One turning vector, and how many steps it has turned
The counts run from 0 to 617.
[128 116 124 101  90 141 131 178 122 124 171 175 110 142 180 109 139 160
 137 159 133 143 113 142  78 169 155  66 159 108 142  91  91  75  90 104
 126 120 118 112 131 162 139 136  97 129 138 139 150 105 129 139 178 137
 159 148 134 133 121]
485
[163 130 105 148 114 134 143 182 145 162 112 137 107 138 150  90 143 118
 144 110 100 159  78 121 111 152 166 101 129 118 118  73 102 143 127 176
 131 112 173 126 136 140 132 115 130 102 126  79 139 110 121 130 104 128
 171 172 106 100 189]
223
[160 117 112 147 151 143 126 165 189 182 131 166 131 106 135 125 101 130
 141 125 117 134  91 142 137 122 125 119 115 155  94  93  93 178 115 119
 142 119 161 109 160 113 167 120 127 115 142 106 178  88 140 129 119 133
 183 141  90  97 174]
202
[128 157 113 150 135 140 142 195 140 104 104 149  71 116 121 106 152 149
 171 135 125 159 118 167 146 128 113 134 131 123  99 136 135  89 143 127
  64  80 102 155 178 123 129 147 140 124 137  55 140 108 125 163 154 121
 121 114 133 134 167]
40
[106 147 129  90 158 161 115 141 148 140 131 111 110 136 126 136 102 116
 154 184 112 140 178 136 133 136 131 101 120 150 125 161  91 115 139  98
 137  87  62  79 163 113 105 127 143 100 128 153 192 140 108 141 188 110
 128 116 112 108 163]
296
[126 156 103  93 138 145 107 122 148 168 135  75 105 107 132 106 100  90
 168 135  70 140 158 132  98 182 171  80 118 114 145 130 120 116 147  93
 123 130 118 118 133 150  86 125 110 122 129 140 155 132  80 114 160 148
 129 151 154  74 152]
319
[133  96  95 104 150 137 148 140 166 202 125 102 116 134 167 140 139 122
 164 120 114 128 167 148 111 165 140 115 110 143 127 120 133 112 117 119
 172 138  80 101 177 161 104  69 125 101 131 134 166  70 126 138 132 133
 140 157 153 103 125]
450
[137 136  87 135 153 146  95 123 152 116  89  84 104  92 113 137 116  78
 168 160 111 153 161 115 136 135 121 100 128 108 127 151 104 119 121 105
 112 118 123 130 109 112  75 145 102 109  82 111 154 168  90 110 172 145
 121 168 145  96 165]
536
[139 115  59 100 139 136 143 131 141 144  89 147 107 122 169 123 174 123
 166 130 111 142 141 133 100 163 164  80 145  82 100 130 115 115 113 132
 146 132  96 104 166 177  93  79 131 121 141 117 146  85 107 116 112 125
 162 167 158 150 129]
231
[136 115 132 105 136 125 107 183 147 133 115  73  99 140 126 100 145  92
 163 145 136 146 129 156 155 147 121 169 135 134 116 111 159  69 143 128
 127 104 101 163 134 107 165 154 133 123 120  55 154 103 111 152 180 135
 124 145 142  71 128]
63
[115 135 121 139 132 132 110 169 181 107 115 168 123 106 127 151 124 127
 144 155 134 188 147 101 137 128  95  83 108 129 108 128  77 125 133 132
  94  92  79 131 134 116 118 171 118  88 102 136 181 167 105 114 180 132
 139 133  89 149 156]
512
[119 141 132 132 156 126  89 155 157 160  74 108 135  65 148 125 141 107
 128 138 121 135 126 148 144 124 131 139  98 126  88 139 168  90 105  98
  97 115 126 167 144 147 149 116 134 117 143  26 150 107 122 125 133 129
 142 130 148  94 116]
413
[134 156 127 101 151 169  74 134 125 115 117 147 105 117 129 110 120 125
 169 194 105 161 141 133 112 143 162  67 143 108  94 153  78 121 142  98
 122 128 101 115 120 143  79 136 142 120 119 149 159 145  90 112 181 138
 114 143 122 144 150]
517
[127 117  92 119 130 129 136 131 185 134 109 124 129  70 127 132 119 107
 125 138 116 115 132 169 144 137 104 116 122 129  86 100 157 113  97  69
 120 113 114 148 151 107 169 136 113 125 147  67 167  64 116 100 124 128
 155 136 157  59 130]
195
[176 122 105 119  90 133 143 184 108 140 126 158 109 161 147 148 170 136
 149 149 141 169  88 108 114 127 173 120 130  96 105  93  93  83  90 159
 160 133 135 112 101 115 135 107 144  93  97 111 135 114 139 171 145 129
 143 193 127 144 140]
245
[145 103 124 114 141 165 121 136 130 153  85 158 123  92 169  90 131 163
 137 120 115 140 119 175 103 125 174  67 126  98  87 134 106 105 107 119
 117 136 126 115 163 172  83  61 121 122 153 103 143  97 111 119 129 128
 123 121 175 143 130]
13
[139 100  95 106 158 138 152 140 134 136  94 160 111 119 158  87 130 127
 145 131 114 152 144 173 127 155 154  93 139  87  97 117  53 158 104 121
 148 182 136 149 154 156 106  96  89 154 119 169 162 135 126 107 141 114
 113  89 142 162 129]
363
[140 133 123 123 145 166 128 143 143 128 134 147 136  86 140 133 104 137
 134 181 164 109 144 184 149 132 132 127 150 147  88 128 105 104  69  54
 137 163 142 122 106  97 164 112  93 135 129 126 172  86 135 122 159 132
 113 149 135  68 123]
176
[131 145 110 146 117 157 152 185 151 103 103 143  97 131 121 118 148 141
 167 155 163 160 140 173 173 133 113 138 142 135  87 137 138  76 136 116
  94  86  78 119 161 106 144 132 144 103 140  84 158  93 122 155 151 118
 107 159 122 103 159]
42
[127 101  74 130 132  95 148 172 140 127  92 117 102 132 172 142 189 116
 148 118 151 165 149  94 102 123 129 113 138  86 120 134 105  78  83 165
 138 121  91 139 142 140  92 100 105 106  87 101 143 139 121 151 149 130
 147 145 169 151 106]
250
[133 141  92 144 143 147 143 146 171 142 143 164 122 106 146 126 121 136
 137 151 103 117 104 147 123 155 127  98 136 148 112 115  87 162  83  97
 121 136 164 103 166 104 159 121 127 125 140 110 177  66 137 119 109 115
 187 147 103  99 187]
200
[120  78 115 107 129  84 163 177 158 166 135  86 120 137 176 111 146 108
 128  94 137 158 158 127  93 141 122 110 121 117 137  96  97  95 110 158
 170 128  80 136 155 130 121  95  88 102 103 139 168 132 124 142 153 135
 149 111 162 103 106]
470
[125 125 140 156 134 134 108 167 153 170 117 141 121  58 151 145 123 147
 163 124 140 152 131 113 131 130 121 121 110 131 116  99  93 107  86 100
  98 166 169 181  93 118 106 117  78 113 103 104 146 163 132 153 178 171
 108 109 144 103 126]
159
[123 152 137 105 132 140  89 150 145 164  90 126 131  73 122 153 140 118
 151 160  95 136 106 112 145 110 160 125  97 112  67 133 160  93 105  95
 105 126 129 154 129 102 123 103 179 107 126  31 148  90 114 144 134 127
 137 125 144 113 129]
411
[121 100 112  97 189 133 107 154 165 161 100  90 108 164 147 100 122  86
 172 148 120 138 162 147 144 165 120 134 135 154 132 128  95 147 150 150
 158 101  77 112 184 147 135 136 128 125 134 130 184 117 117 125 180 115
 144 120 109 118 150]
76
[103 144 140  93 117 122 110 171 107 106 121  96  94 124 125 140 137 107
 139 180 123 135 136 140 112 116 134 125 129 111 130 132 146  47  97 103
  98  81  92 147 124 105 127 160 134 118 103  65 147 141 133 155 202 116
 129 123 161 109 122]
282
[127 123 132 135 135 141 111 163 185 116 102 150 136 114 128 134 115 120
 147 159 143 186 151 108 152 131 105  84 109 136  91 132  81 124 153 125
 112  90  57 126 138 118 119 155 114  89 109 146 183 166  96 105 181 134
 124 133  93 132 153]
513
[121 124 146 109 106 139 139 187 126 134 102 159  92 149 128 142 163 146
 152 143  97 165 113 131 145 133 126 130  92 114  94 101 128  90 118 157
 108 101  73 162 166 118 121 134 158  89 110  74 140 100 144 151 156  92
 111 115 123 184 153]
258
[133 127 139 117 177 132 119 182 148 159 117  78 115 164 143  81 140 129
 171 153 133 158 138 149 149 149 145 148 136 136 100 178  88 117 131 145
 159 164 102 125 168  74 119  88 154 129 119 125 170  84 112 157 165 117
 114 103 128 120 142]
56
[133 102 153 111 105 174 124 174 116 136 121 161 125 152 171 140 151 160
 148 186 163 140 127 147 138 147 140 110 131 137 121 120 107  58  75 123
 141 126  97 109 120 142 123 112 129 103 136 114 150  98 148 155 184 120
 122 186 112 141 131]
265
[175 103 137 105 102 144 153 185 105 175 166 125 102 174 149 115 126 128
 134 136 141 141 106 166  97 148 174 127 124 132 137  75 114  89 112 136
 186 125 128 102 108 126 158 101 121 108 111 137 145  91 142 158 158 132
 133 172 135  85 138]
463
[124 104 127  54 109 152 118 119 146 174 109 100 135 155 139 128 113  75
 138 146  62 148 145 118 125 180 176  78  90 100 126  89 120 102 136 122
 169 123  82 105 138 135 103 118 136  99 134 136 161 116 101 110 150 112
 142 153 131 112 139]
100
[141 125 155 115 150 158 107 158 141 147 110 163  91  78 100 120  92 128
 163 161 130 132 126 185 162 112 124 146 121 147  68  94 136 131 133  73
 106 107 130 169 124 135 161 144 121 122 132  85 153 116 136 127 178 134
  82  93 136 102 136]
171
[142 121  93  97 155 138 157 145 118 125 100 175  93 122 139  95 130 130
 148 142  94 152 132 166 122 146 156  96 135  84  95 115  51 161 103 120
 141 183 144 146 150 136 109 103 104 154 119 159 152 129 137 115 139 105
 110  86 128 176 139]
364
[196 116  76 122 126 122 124 158 165 179 135 126 108 116 102 138  98  86
 152 109 137 170 128 127 124 123 142 121  98 106 110  96 101 134 151 106
 159 114 132 128  92 146 169 140  90 120  93 165 156 149 114 131 161 182
 116 154 126  92 117]
336
[133 139 171  84 161 171  75 141 129 179 130 104 122 139 127 107  84 120
 147 178 103 142 145 158 132 144 167 104 108 151 115 146 104 118 150  96
 138 111  95  94 150 138 117 116 148 107 139 145 178 126 111 139 197 128
 111 117 120 104 144]
298
[153 116 120 135 101 146 123 157 152 174 116 185 123  84 130 182 127 136
 153 132 144 177 146 110 150 120 133  97  91 108 105  92  98 106 117  91
 113 119 109 134  96 160 119 121 101  93 110 148 152 169 129 145 179 160
 101 149 116 144 113]
138
[160 141 122 108 169 138  91 158 134 210 124 103 120 112 134 136 138 115
 153 138 108 124 114 144 110 122 184 141  94 121  97 166 141 112 105 113
 161 152 136 114 139 128 138  60 164 125 119  94 148  65 126 150 133 135
 131 141 151 118 117]
431
[137 103 139 117 107 153 131 153 114 127  96 147 144 113 172  97 134 131
 134 143 143 150 102 151 145 149 165 104 149  95  99  72  85  93  66 119
 138 174 177 162  79 109 133 110  83 134 121  98 136 144 141 126 145 128
 121 144 140 100 132]
375
[153 138 100  96 105 137 185 179  91 126 160 127  82 184 127 121 141 116
 130 154 138 122 130 184  98 152 161 134 132 125 134 100 116  97 105 124
 176  97  96  90 138 118 160 115 121  99 110 138 155  81 143 144 142 105
 132 176 133 101 147]
461
[ 98 119 100 100 128  93 174 168 135 140 139  97  93 149 178 101 150 128
 137 117  99 150 152 134  68 166 140  94 140 107 150 114  87 116 106 154
 152 137  89 130 174 130  86  99  99 107 109 141 164 119 124 129 148 112
 151  99 160 123 135]
472
[ 99 147 149 121 171 156 133 146 136 140 106 133  97  87 140 101 108 143
 177 157  93 138 160 170 138 154 140 115 137 147  93 129  85 160 119 104
 107 162 134 164 153 120  72  97 103 119 129 121 162 138 132 114 163 112
  91  81 132 107 170]
166
[102 145  69 134 127  99 184 174 169 132 108 151 112  97 158 149 169 112
 138 102 129 157 149  83 128 155 134 115 144 100 106  98 101 128  95 138
 123 110 129 153 172 107 146 113 103 113 129 110 170 155 142 159 125 116
 171 102 116 113 133]
600
[146 124  93 116 103 176 152 133 120 166 114 138 103 110 148 116 112 111
 158 117  96 125 113 157 149 173 159 114 135 110 148  64 111 114  93  96
 117 128 195 125 131 150 130 130  88 135 160 103 140 114 146 160 144 136
 150 167 126  78 167]
573
[108 134 142 135 177 125  95 174 167 159 120 111 104 111 148 133 104 116
 150 144 133 147 158 130 120 125 100 117 107 162 149 141  89 126 131 130
 101  68  97 114 170 148 124 156 104  99 127 115 188 167 130 149 204 135
 147  96 107 117 152]
293
[110  89 119 145 148 119 148 153 177 137  58 144 149  86 169 129 136 116
 132 117 148 171 147 117 165 116 101 109 125 105  85  92  76 131  89 140
 120 138 128 171 143 114 118 109  86 112 124  91 173 173 135 122 143 124
 135  92 134 124 129]
381
[123 166 101  83 128 149 110 126 150 162 148  98 101 105 126 128 112 102
 165 146  55 138 151 129  96 186 162  74 108 111 142 134 124 115 135  75
 118 140 120 119 138 140  85 126 125 129 122 143 152 111  87 121 160 150
 139 142 148  91 153]
320
[101 138 103 144 147 123 151 141 178 131 110 135 111  58 135 173 131 133
 163 142 131 147 177 118 144 127  90 116 119 129 102 134  95 129  89  85
  96 143 110 168 140  90  90 112  88 109  97 122 179 150 125 135 162 139
 112  97 148 114 136]
162
[101 166 116 145 148 154 135 155 159 133 101 135 147  92 156 133 151 131
 126 165 130 122 142 157 147 152 125 126 110 157 103 170 121 103  71 101
 104 130 114 113 163 106 145 106 126 106 140  70 170  76 135 125 111  88
 145 173 105  97 167]
417
[119 104  84 120 126 103 160 160 144 124  90 110 116 133 171 146 190 120
 148 130 140 167 154 101 112 131 128 111 129  89 109 145 103  81  83 160
 147 137  75 135 149 116  83  91 121 100  96 111 146 123 124 150 141 112
 145 145 162 154 115]
251
